In the data rows, 128 means zero.
Each row of this table is followed by its label. One hidden rule gives the labels. It looks at one to three of the table's principal directions, none of them among the few with the most spread.
[110 146 136 139 154 129 109 155 175 122 137 135 119  86 124 145 123 121
 133 166 117 161 112  91 136 105 110 155 116 131 161 157  86 134 153 161
 147 107] e
[126 133 130 153 141  80 105 143 212 148 121 113 154 108 169 163 152 125
 137 154  91 175  80  81  92 124 129 147 105 111 116 144  88 135 133 132
 133 103] g
[149 107 123 125 124  85 134  83  98 131 146 139 105 165 131 110 100 151
 130  89 128 114 106 168 143 136 123 140 110 146 138 126 126 156 126 122
 129 104] f
[126 128 101 122 156 128  99 143 125  99 126 128 111  86  94  96 159 127
 127 160 118 114 153 119 116 128 108 137 142 121 128 150 138 117 165 167
 154 154] f
[147 125 114 133 114 117 151 103 100 144 136 125 125 162 135 103 102 171
 106 101 119 114 126 173 155 121 113 132 109 143 107 100 143 176 115 104
 114 118] d
[ 80 141 100 136  99 139 114 153 159  96 137 155 113 115  99 126 113 131
 109 143 133 138 136 155 124  83 143 124 111 184 133 155  92 101 134 124
 136 106] f
[152 115 127 154 173 131 119 139 198 147 114 110 163 100 140 139 163 120
 127 163  97 140 122  79 103 128 138 143 147  81  98 149 136 133 115 155
 130 138] f
[117 142 164  76 164 129  72 188 135 117 111 112 109  68 129 154 170  75
 156 159 164 157 147  40  84 177  76 137 145  89 192 155 111  97 208 177
 168 163] g
[ 92 124 152  87 109 101  71 133 115 119 127 141 110 142 120 182 119  58
 149 106 208 137 136 107 113 183 110 128 123 131 217 146  76  75 187 111
 148 112] d
[162 134 152  86 144 123 117 108  45 121 119 105 128 145 130 120 151 103
 174 107 169  85 151 124 127 198  99 119 133  82 166 105 153 124 170 130
 158 153] e
[100 129 104 123  93 123 133 112 118  97 143 155 114 133 102 110 119 144
 115 115 124 128 120 166 119  89 157 112 120 170 109 137 139  97 118 118
 138 116] d
[160 125 120 185 185 152 140 107  73 151  96  86 153 111 109 156 148 126
 142 133 129  70 169  98 189 191  96 155 153  78 129  91 134 140 181 116
 114 161] g
[138 122 172  74 138 135  92 158 142 148 117 120 129 126 143 156 143  73
 144 131 182 144 149  71  95 181 103 127 144  82 186 140 121 125 156 144
 143 138] f
[124 138 115  93  91 103 122 104  51 111 134 132 113 158 117 100 127 139
 134  94 159 103 144 173 131 145 110 114 111 138 136 105 147 122 149 106
 143 137] f
[ 96 146 106 152 143 152 125 122 117  79 124 124 137  84  89 141 152 126
 139 149 110 114 125 119 131 105 144 123 132 141 108 136 135  64 168 128
 162 138] e
[136 121 145 148 174 140 123 131 139 146 115 127 135  90 110 162 141 106
 134 142 134 145 142  60 145 154 124 143 158  91 154 140 122 128 139 156
 120 136] d
[144 102 175  74  99 105 125  98 110 141 135 136 131 183 162 144 121  87
 154  82 169 134 103 130  95 161 156 101 136 103 150 124 150 107  91 108
 126 122] g
[131 125 139 138 111 124 139 120 118 151 122 132 138 139 136 141 137 108
 144 130 137 119 136 118 134 141 151 129 145 103 133 119 132 117 107 124
 108 138] e
[101 131  97 140 105 124 132 119 160 106 146 155 125 127 107 113 114 149
 102 131 109 141 113 161 120  74 159 123 116 171 104 149 124 110 105 127
 135 103] d
[112 145  99 128 165 152  94 176 146 108 118 109 127  72 105 109 154 132
 103 176 120 127 163 109 122 116  76 147 137 120 117 143 132 119 181 161
 151 170] e
[134 148 121 128 169 146 106 150 109 109 119 100 129  95 120 115 148 125
 141 162 125 108 149 116 146 141  78 141 125 104 137 123 125 140 175 145
 151 153] e
[140 123 133 136 143 141 134 103 100 132 126 111 144 142 130 137 126 116
 134 121 134  99 129 137 150 146 123 131 141 106 122 108 148 114 133 112
 127 145] e
[117 125 169  93 121 151 124 136 125 129 133 145 122 135 126 155 110  91
 139 114 174 149 132 103 127 136 138 115 140 120 173 141 125 109 114 133
 129 121] d
[116 125 140 194 146 180 166 149 209 149 118 133 161 109 131 181 110 129
 117 150 105 151 118  93 148  85 179 141 138 136 105 150 101 120  81 127
  98 105] g
[125 134 104 149  72 126 166 117 143 124 142 153 141 188 136 100  85 178
 119 102 122 125 123 211 150  68 173 107  77 178  94 128 108 177  41  85
  99  69] g
[123 167 117 159 177 172 119 133  86 100 109 108 153  72  78 144 162 117
 164 170 138  95 174  87 181 142 105 138 133  84 151 123 121 118 183 141
 158 142] f
[139 132 111 137 131 102 130 103 129 127 140 132 126 140 126 114 122 144
 124 121 112 121 111 153 128 132 129 132 113 144 132 123 117 139 133 128
 141 104] d
[128 118 130 130  89 139 151 145 148 161 135 157 118 163 129 119  90 144
 104 114 156 131 156 155 143 104 145 138 123 146 138 141 114 165  81 128
  95 109] d
[128 111 103 108  84 104 152  81  57 112 150 135  91 168 126  78 105 169
 100  82 107  96 106 211 129 112 126 116 126 179  85  92 180 118 132 100
 125 146] d
[149 105 158  79 150  76  81 114 135 139 134 121 113 133 152 140 144  84
 147 117 150 143 102  92  86 185  99 139 137  91 177 142 125 117 167 151
 156 132] f
[151 125 143 114 156 141 119 146  93 145 116 114 114 116 122 122 134 119
 137 135 154 109 168 101 151 167  82 148 143  91 161 122 133 161 162 151
 125 156] f
[109 115 134 130 116 128 138  95 131 114 145 139 121 128 127 136 118 121
 123 123 103 136  84 136 126  96 158 122 143 143 104 126 154  86 115 119
 129 129] d
[149  91 141 103  57  59 165  52 112 154 164 149 113 220 183 103  88 158
 119  59 104 135  49 202 106 104 173 114 110 156  86 102 169 144  55  87
 105  99] f
[145 112 156  76  98  92 115 105  68 151 138 125 104 193 157 127  88 125
 132  72 184 120 126 160 148 167  81 134 103 122 171 102 127 173 142  92
 118 117] f
[133 106 126  91  91 124 140 137 123 132 141 148  93 156 135  85 111 144
 101 106 131 124 132 169  97 113 136 120 138 160 114 133 157 133 106 138
 117 142] e
[ 67 152 110 179 169 179  89 161 177  73 109 134 155  58  66 193 153  72
 151 182 148 129 155  78 141 118 156 127 137 135 161 177  64  40 170 137
 156 114] f
[159 128 131 114 123 117 141 108 114 140 129 114 140 156 153 103 132 145
 131 116 110 122 116 148 124 139 126 110 119 114 106  99 152 166  98 112
 121 124] d
[112 146 118 163 143 172 134 159 154 120 109 119 153  90 111 145 151 120
 130 167 114 127 151 100 135 115 145 122 142 121 112 132 117 109 126 131
 121 139] g
[ 86 149 144 121 107 133 129 120 102  94 136 140 131 125 121 159 117 114
 154 116 151 142 106 128 139 102 146 116 111 144 141 136 120  75 131 110
 146 117] g
[129 118 132  94 123  99 124 103  63 109 140 129  89 144 130 110 111 138
 126  85 138 120 110 158 126 150  99 123 122 158 141 114 145 117 159 123
 140 140] e
[139 140 129 147 189 143 100 154 154 125 107 103 158  96 123 153 151 109
 146 156 142 129 152  84 136 156 100 140 125  89 150 148  97 135 152 146
 144 130] f
[ 93 127 121 104  99 129 111 121  97  81 136 156 101 136  90 133 115 110
 141 104 168 117 138 154 122 127 146 107 116 172 163 149 109  82 152 115
 150 107] g
[152 113 116 105  71 122 184  88  48 141 147 133  98 184 145  54 100 187
  97  84  98  95 120 216 141 104 134 108 135 160  66  72 207 163  79 102
  93 157] d
[175 106 130 128 167 143 147 117 126 138 119 100 143 117 142  95 162 144
 125 139  84 108 124 114 110 133 127 127 161  83  68 115 198 142 111 151
 127 175] e
[149 115 126 159 143 132 144 112 155 147 121 116 154 132 142 134 136 133
 126 137  94 127 115 119 135 127 149 125 139 108  94 115 138 147  92 117
 104 124] f
[118 154 109 121 116 102 115 121  56  95 113 112 128 119 117 120 164 132
 161 118 136 106 142 136 121 160 112 109 110 129 128 105 130 103 173 110
 150 145] e
[120 129 162 103 151 132 109 104  96  94 128 118 133 118 126 163 142  81
 173 120 147 126 101  97 122 156 132 112 136 104 157 129 136  72 158 122
 163 132] d
[108 136  94 157 113 122 139 134 154 112 133 142 131 119 117 113 123 166
 108 134 101 139 122 154 127  77 147 130 108 164  89 144 120 128 107 127
 125 114] f
[114 140 147 113 129 160 129 135 112 114 133 131 110 108 113 138 119 112
 135 139 132 129 127 111 142 127 121 123 137 137 157 120 126 117 157 131
 140 127] g
[136 132 132 148 129 149 165 140 146 136 127 128 132 132 143 124 112 155
 117 122 101 139 117 138 130 107 146 118 123 156 103 122 125 147  89 126
 107 118] g
[102 131 109 155 122 144 141 106 115 113 146 152 106 118  83 135  92 148
 108 125 126 117 128 148 176  92 131 150 121 168 140 133 115 123 157 123
 137 102] f
[192  98 165 133 188 137 149  96 135 163 124  94 152 145 169 134 128 122
 136 118 102 120  99 104 137 164 120 134 154  72 109 107 167 163  97 135
 114 142] g
[ 86 146 145  83  74 113 124  98  41  86 151 151  97 155 115 133  95 124
 153  84 174 128 110 168 152 112 124 109  96 163 164 117 130  95 147  93
 150 111] f
[143 101 123 125 100  82 136  65 112 115 144 142 138 206 144 124  98 139
 144  64 145 108  92 200 124 128 168 110  93 151 116 134 126 124  81  84
 130  81] f
[157 126 142 115 125  72 130  88  98 146 140 120 123 166 164 120 113 146
 145  95 123 134  90 146 138 152 106 133  99 120 141 105 124 173 122 113
 128 103] e
[113 118 131  96 113 122 114 108 117 104 143 143 109 128 112 124 129 111
 125 117 134 130 111 134 105 124 140 115 138 141 135 134 149  89 145 129
 152 128] d
[127 151 108 170 151 133 139 171 177 132 111 108 153  81 146 117 161 164
 125 177  72 152 125 100 119  87 124 141 120 116  71 136 126 149 109 152
 118 147] d
[101 127 153 117 112 117 122 139 147 127 141 150 108 132 136 157  96 114
 133 116 152 161 105 120 128 111 133 139 114 153 166 154  93 114 127 132
 129 102] e
[124 157 137 175 205 184  96 176 145 123  90 109 165  69  84 190 152  79
 170 179 178 117 200  45 182 176 101 148 132  74 203 157  54 136 175 149
 137 117] e
[124 126 149 103 120 120 127 137 108 123 128 122 111 132 150 130 122 129
 136 112 131 144 110 125 118 131 113 120 121 136 129 121 135 128 132 122
 124 138] g
[ 87 144 104 187 116 167 157 126 170  99 140 160 138 110  89 143 101 148
 121 149 103 135 118 148 166  48 186 128 112 178 109 155  96 111  91 119
 122  81] d
[113 143 115 120 123 131 118 151 129 113 126 132 121 111 118 114 141 124
 123 143 129 131 142 132 110 125 125 121 131 143 131 135 123 107 138 143
 137 142] f
[147 135 106 185 127 165 190 134 136 155 124 116 144 130 137 101 111 195
  98 142  74 111 136 157 172  76 135 144 124 139  58 101 152 185  85 119
  89 137] f
[157  98 132 126  96  94 154 109 138 177 127 123 132 158 173 104 141 145
 108 117  89 136 104 134 100 126 150 125 153 105  68 100 180 151  72 121
  83 157] e
[139 125 111 117  69 103 172  76  71 130 152 142 120 193 143  78  96 181
 112  81 113 105 105 218 143  93 149 111 106 161  80  92 174 151  75  92
 112 121] g
[143 120 114 101 121  84 114 122 138 132 134 116 130 161 164 101 127 147
 105 100 118 139 104 167  85 141 108 116 108 146 102 119 136 138 118 116
 133 129] d
[114 136 110  88  69 118 138 109  40 114 142 140  91 156 114  83 116 149
 111  97 145  98 145 191 132 127 112 112 127 163 123  91 167 117 150 107
 130 154] g
Which label does each new row get?
[133 113 135 185 140 158 159 135 189 156 115 130 156 114 133 159 131 125
 126 153  96 138 123  94 141 103 178 136 151 113  96 138 122 132  78 129
  89 120] f
[136 118 160  72 115 115 112 102  93 124 143 143 107 157 125 132 111  98
 147  96 174 127 122 129 123 160 122 115 126 119 185 128 132 128 141 124
 149 108] d
[145 100 124 132 166 104  90 150 186 148 116 111 143 131 150 142 132 123
 111 129 142 143 134 108 108 146  94 156 121 101 124 161 108 150 136 139
 126 132] f
[132 135 120 183 196 153 107 159 167 130  98 112 155  71 101 165 158 107
 147 175 128 129 166  59 156 151 117 150 140  89 150 154  83 139 152 153
 124 127] f
[126 120 109 116  94 116 143 121  93 140 133 134 109 147 130  92 117 159
  91 106 121 125 138 168 129 116 119 120 135 151  95 104 163 140 110 116
 101 154] d
[124 140 138 141 171 165 111 144 136 115 111 114 142  76 102 157 162  90
 154 169 130 120 149  66 136 150 124 133 153  89 152 136 121 102 169 149
 148 143] g
[ 74 154 106 101  82 166 121 146  86  74 141 162  97 119  69 111 112 124
 119 127 171 105 168 171 135  96 134 112 119 184 157 141 121  78 166 123
 160 125] d
[136 126 117 107 106 116 136  99  79 111 139 141 114 161 112 100 113 147
 130  91 146 106 135 176 134 133 131 112 110 151 133 119 140 139 125 112
 139 112] d
[135 131 138 133 130 181 146 135 115 139 126 139 124 138  98 137 101 119
 123 125 164 101 172 132 167 141 129 131 137 132 170 124 113 149 134 125
 122 111] g
[169 101 149 137 145 136 159 109 167 175 137 124 135 154 156 130  94 155
  99 111 104 143 104 124 143 119 128 143 131 118 110 118 144 194  88 125
 102 106] d
[140  98 126 142 143 129 116 110 169 142 125 125 139 137 127 147 131 101
 119 132 121 119 121 117 118 148 146 130 149 116 127 132 123 120 126 119
 120 118] g
[109 146 124 114 125 149 119 165 139 114 127 125 118  98 127 111 142 119
 119 161 114 138 135 122 110 114 119 117 140 140 124 126 131 112 135 146
 131 152] e
[120 135  87 142 134  90  95 127 135 116 125 130 131 120 108 119 142 142
 120 132 131 126 143 139 125 134 108 139 104 135 132 142 100 136 156 128
 143 115] d
[110 133 136 131 115 128 137  90  91 100 139 130 124 141 122 147 112 122
 148 108 126 116  94 149 148 120 145 116 117 150 131 112 129  94 140  96
 141 111] f
[111 146 108 182 144 158 144 155 187 121 117 127 156  93 121 140 141 138
 120 166  88 144 127 114 129  90 161 123 129 143  94 141 106 116  96 134
 114 120] g
[150 122 132 153 157 112 137 130 142 161 116  95 157 134 172 139 132 147
 118 125 110 137 112 117 132 132 103 151 127  97  87 117 142 145 113 125
 109 156] g
[155 118 117 164 140 102 134  71  80 141 117 113 159 168 128 142 128 127
 151  98 140  89 134 151 171 171 135 126 121  99 127 100 124 143 112  88
 109 116] f
[103 150 118  72  89 108 103 139  60  98 133 135  94 118 111  93 144 132
 130 122 151 127 148 143 111 132  93 113 120 140 142 115 150 111 173 130
 152 157] d
[101 148 121 154  99 161 143 168 167 142 131 152 127 135 116 140  86 142
 107 140 149 140 157 146 162  90 136 139 104 168 153 142  71 161 106 118
 104  87] f
[145 128 133 172 190 196 135 163 200 162 107 110 166  71 110 155 149 118
 107 189 107 135 163  50 150 120 123 156 167  72 116 140 133 153 130 161
 117 145] d
[ 79 145  97 149  90 124 133 122 122  98 146 159 109 117  97 120 108 146
 115 136 117 136 121 164 151  71 150 127 112 181 122 136 109 105 122 119
 125 109] d
[ 85 132  92 185 110 133 141 127 147 105 136 155 123 122  95 142 101 150
 115 131 121 120 127 164 158  73 161 147 110 185 114 156  89  98 125 117
 121 101] e
[135 127 116 114 112 111 137  84  57 121 146 142  90 135  97  98 114 149
 123 106 125 102 130 155 157 140 112 132 129 146 148 100 149 147 165 125
 139 123] d
[112 107 141  87 102  96 112  99 134 118 152 138 104 137 146 125 125 108
 116 116 110 149  70 136  87 116 138 118 143 142 116 124 161  82 134 124
 142 137] g
[106 133 151  64  66  99 116 141 125 116 140 149 110 163 156 124 120 112
 137  96 159 162 106 148  72 127 146  90 107 160 149 133 121 106 105 112
 135 110] f
[143 116 115 137 130 142 146 134 149 136 140 137 109 145 125 101  87 170
  95 120 114 124 132 165 149 100 114 142 110 165 120 133 118 188 116 129
 116 102] e
[142 117 112 127 134 136 125 157 168 151 128 126 119 107 129  92 141 147
  93 163 100 131 147 118 114 107 110 149 148 113 100 135 151 164 127 161
 118 154] g
[154 135 171 115 184 120  92 168 176 153 105  93 157 100 170 163 164  85
 164 161 137 163 124  43 102 179  93 136 131  57 164 141 100 152 139 155
 135 135] g
[ 85 175 114  90 123 154  84 182  93  77 114 120 111  64  91 116 181  91
 146 176 146 121 172 101  98 148  98 104 141 131 161 125 123  68 206 150
 170 171] f
[ 88 157 147  70  92 151 104 147  48 101 129 139  96 108  94 132 138  86
 149 133 188 116 168 112 134 151 101 114 142 123 190 113 137  81 193 129
 154 159] g
[131 108 148 111 141  94 121  96  90 115 141 120  96 136 150 130 113 119
 142 103 114 132  78 137 130 147 110 129 132 141 137 116 138 111 146 125
 129 138] e
[122 113 154  93  94  86 117 130 173 133 143 149 124 169 170 139 107 119
 138  98 148 170  84 140  82 112 152 119  99 143 139 159 107 125  84 122
 131  91] f
[156 135 176  61 139 121 118 166 108 144 125 114 102 121 163 114 140 114
 148 124 150 149 132  89  91 172  82 126 133 102 172 124 138 155 152 166
 143 153] f
